Each scene shows the same named points in several views, each turned, perhaps mirrored, and shifted as a whole.
A view may leave some points out. In some views, one point has been moved. Which views, in the order they come, and which point in each? Write - if no view has one.
Scene 1:
In the rows, 128 means zero.
panel a:
  Vap [191 157 160 145 140 127 148 139]
  ganag [185 155 164 122 136 102 132 144]
  Las [190 152 154 155 134 131 146 131]
  zuk [186 156 159 123 136 106 129 139]
  Keval [173 137 155 141 111  92 149 143]
  Sobe [196 150 155 136 136 130 140 134]
  Far [171 143 154 135 110  89 152 139]
  zalo [190 155 157 125 141 112 130 137]
  kun [174 140 156 141 112  94 149 143]
  luv [173 141 158 139 108  94 151 143]
panel b:
  zuk [114 120 148  70 164 156 144 138]
  ganag [110 118 147  76 163 150 148 136]
  Far [106 124 134 108 159 165 153 154]
  Vap [130 129 147  79 139 158 131 132]
  luv [109 125 140 111 156 163 149 153]
  Keval [109 121 140 109 158 166 150 155]
  zalo [118 121 149  67 159 159 144 135]
  Sobe [128 132 155  69 144 166 138 135]
panel c:
  zuk [168 140 148 119 128  90 113 127]
  ganag [162 141 146 122 132  93 113 132]
  Las [198 130 129 135 117  91  99 119]
  luv [176 157 131 136 135 124 109 129]
  zalo [172 133 149 119 126  88 109 127]
  Sobe [187 126 138 121 122  89  96 121]
panel d:
  kun [144 134 132  75 109 150 144 117]
  zuk [151 147 115  83 103 126 122 105]
  Far [139 135 132  74 105 152 147 112]
  Vap [153 121 116  67 108 123 109 118]
  ganag [149 145 116  85 111 129 124 101]
  Las [157 120 121  63  98 128 111 128]
  Keval [143 135 133  76 110 152 145 118]
  luv [143 131 129  74 109 153 145 116]
  zalo [152 144 114  82 104 120 117 108]
panel e:
  Vap [181 144 124  91  94 141  50 130]
  Sobe [176 140 125  87  90 138  63 125]
  luv [155 149 118  81  61 139  25 120]
  kun [154 146 117  83  62 139  26 120]
  zalo [158 153 122  91  92 142  61 116]
  Far [152 150 119  83  59 142  25 114]
  Keval [151 144 117  84  60 139  25 119]
  zuk [153 157 119  90  87 142  58 115]
  Las [186 135 115  91  88 137  49 127]
  ganag [149 162 122  89  88 144  52 119]
Views with a point moved: -
Scene 2:
panel a:
  mepu [173 124 138 113 103 127 118 130 135 100 118 141 109 107 148 146]
  Mize [173 124 144 110 100 131 116 132 136 106 123 138 112 104 154 149]
  giz [137 102  94  85 115  86 100 177 137  77  85 136 128 108 141 139]
  kobi [166 119 151 117  99 130 122 134 137 114 130 134 113 108 158 155]
  fir [173 116 156 110  96 136 110 135 134 107 136 142 107 117 152 145]
panel b:
  Mize [ 79 132 124 100 148 150 139 115 123 131 105 162  98 149 146 122]
  pizim [ 84 127 124  96 146 152 138 122 127 132 110 164 104 146 148 111]
  fufaf [116 142  86  82 185 119  87 110 103 146 125 168 113 107 126 149]
  fir [ 81 135 128  95 139 146 149 124 126 128 112 167 101 140 143 106]
  mepu [ 81 138 121 101 149 141 138 113 125 131 101 160  94 146 142 128]
panel c:
  Mize [158 151  89  90 182 141 175 175 133 139 146 108 121  81  93 146]
  fir [161 140  94  81 190 133 175 179 144 133 147 114 125  84  97 159]
  kobi [157 143  93  88 182 135 175 173 130 129 147 102 121  87 104 146]
  fufaf [122 126  88  86 141 138 142 150 131 195 126  87 165  48  78 149]
  pizim [156 145  91  84 181 135 172 170 137 132 150 106 124  85  98 151]
  mepu [159 149  95  91 182 141 178 176 133 147 137 108 121  74  90 144]
panel d:
  kobi [128 159 132 210 175 124  94 168 163  29  92 152 105 149 110 195]
  giz [ 95 200  82 198 145 176  79 163 193  81  84 155  87 141  98 168]
  fufaf [ 83 198  87 208 150 177  78 158 193  81  79 154  88 139 102 171]
  mepu [126 158 116 198 156 127  94 167 167  33  86 156 112 148 114 188]
  pizim [126 158 127 208 173 123  97 165 168  38  92 153 106 151 104 199]
  fir [131 160 130 196 163 119  92 155 158  44  84 151 111 142  96 206]
panel e:
  pizim [152 111 120 131 137 123 130 139  92 106 140 163 130 141 115 146]
  mepu [155 112 109 145 135 126 135 142  88 123 136 160 140 135 111 144]
  Mize [155 111 116 138 137 122 134 140  89 118 135 161 135 142 112 141]
  giz [113 131 140 173 113 101 127 135 107 134 140 135 163  78 138 129]
  kobi [151 104 113 134 138 121 127 139  93 106 141 165 132 149 115 144]
  fir [157 110 116 127 140 132 139 136  96 110 138 165 124 137 116 155]
Views with a point moved: panel d
  panel d moved: fir
Scene 3:
panel a:
  Vup [ 76 141  36 171 129 100 119 152 153  71  92  47  80 115 115 129]
  Revas [ 84 135  54 169 105 123 120 139 154  68 106  47  66 114 121 138]
  ninek [ 78 141  39 171 122 103 115 154 153  67  92  52  87 114 114 130]
  volo [ 79 145  37 167 126 109 122 155 153  66  95  50  76 124 114 132]
  rosoz [ 84 131  52 162 129 110 123 144 148  74  99  44  66 117 123 139]
  Gise [ 80 136  40 179 105 114 119 136 161  70 111  44  66 113 115 134]
panel b:
  Revas [125 111 162 133 105 141 139 123 177 110 104  94 113  76  68 180]
  tanu [126 115 158 132 111 135 138 125 175 111 105  91 112  65  71 185]
  volo [126 120 159 130 103 126 157 139 169 101 104 102 103  56  72 189]
  Gise [121 110 173 137  99 146 144 129 166 101 105  97 111  78  69 184]
  rosoz [127 122 155 133 106 131 139 122 171 103 104  89 113  54  69 194]
  Vup [124 122 166 129 108 129 153 139 160  98 104  97 100  52  79 193]
panel c:
  tanu [141 115 115 128 144  92 132 143 119 134 123 122 133 118 109 149]
  Vup [140 111 109 126 140  97 131 129 134 138 119 128 114 107 112 141]
  ninek [129 112 113 116 140 107 125 130 129 131 125 124 118 117 104 134]
  rosoz [147 118 105 130 142  88 131 137 126 132 122 128 123 115 111 148]
panel d:
  Gise [126 135 156 129 116 130 120 139 138 131 139 135 104 129 151 122]
  Vup [132 131 128 130 117 120 130 146 136 143 134 127 116 112 138 121]
  ninek [127 139 127 131 115 122 134 141 136 138 133 130 119 113 139 122]
  rosoz [135 140 133 133 117 118 112 140 124 152 141 127 109 130 145 125]
  volo [126 133 131 134 114 120 124 138 140 146 138 131 117 112 138 129]
  Revas [122 146 149 130 114 128 113 133 131 137 142 132 109 137 149 127]
  tanu [126 147 137 131 115 122 115 136 127 141 141 126 110 135 146 126]
panel e:
  rosoz [200  98 142 151 124 153 151 170 118  87 110 116 140 118 115 190]
  Gise [192 101 131 168 136 159 161 185 111  91 118 114 141 134 106 179]
  tanu [189 102 142 156 128 155 151 180 117  85 114 118 136 126 115 193]
  Revas [185 103 138 161 137 155 155 184 109  85 115 115 135 131 114 191]
  volo [197  97 148 164 110 157 151 177 122  94 118 100 135 124 106 182]
panel f:
  tanu [148 154  84 171 165 108 109 176 120 122  93 155 168 140 147 143]
  rosoz [138 148  87 178 164 110 107 167 119 128  97 159 168 137 149 141]
  Vup [135 158  88 178 153 119 103 184 115 131  96 170 172 128 157 130]
  Gise [162 163  88 180 155 116 103 182 117 115  96 156 164 133 160 150]
  Revas [159 157  83 174 163 105 108 180 120 116  93 154 163 141 149 149]
panel g:
  Gise [129 133 132 159 101 137 163 115  67 122 154 125 204 184 115 145]
  rosoz [136 150 141 162 109 132 152 113  52 123 155 111 195 176 101 159]
  ninek [120 143 133 159 102 139 157 116  56 134 136 113 199 196  93 159]
  volo [130 144 134 154 108 141 151 112  51 130 142 114 203 197  98 159]
  Revas [135 139 141 165 107 137 163 119  57 115 148 126 201 176 109 144]
Views with a point moved: panel c
  panel c moved: Vup
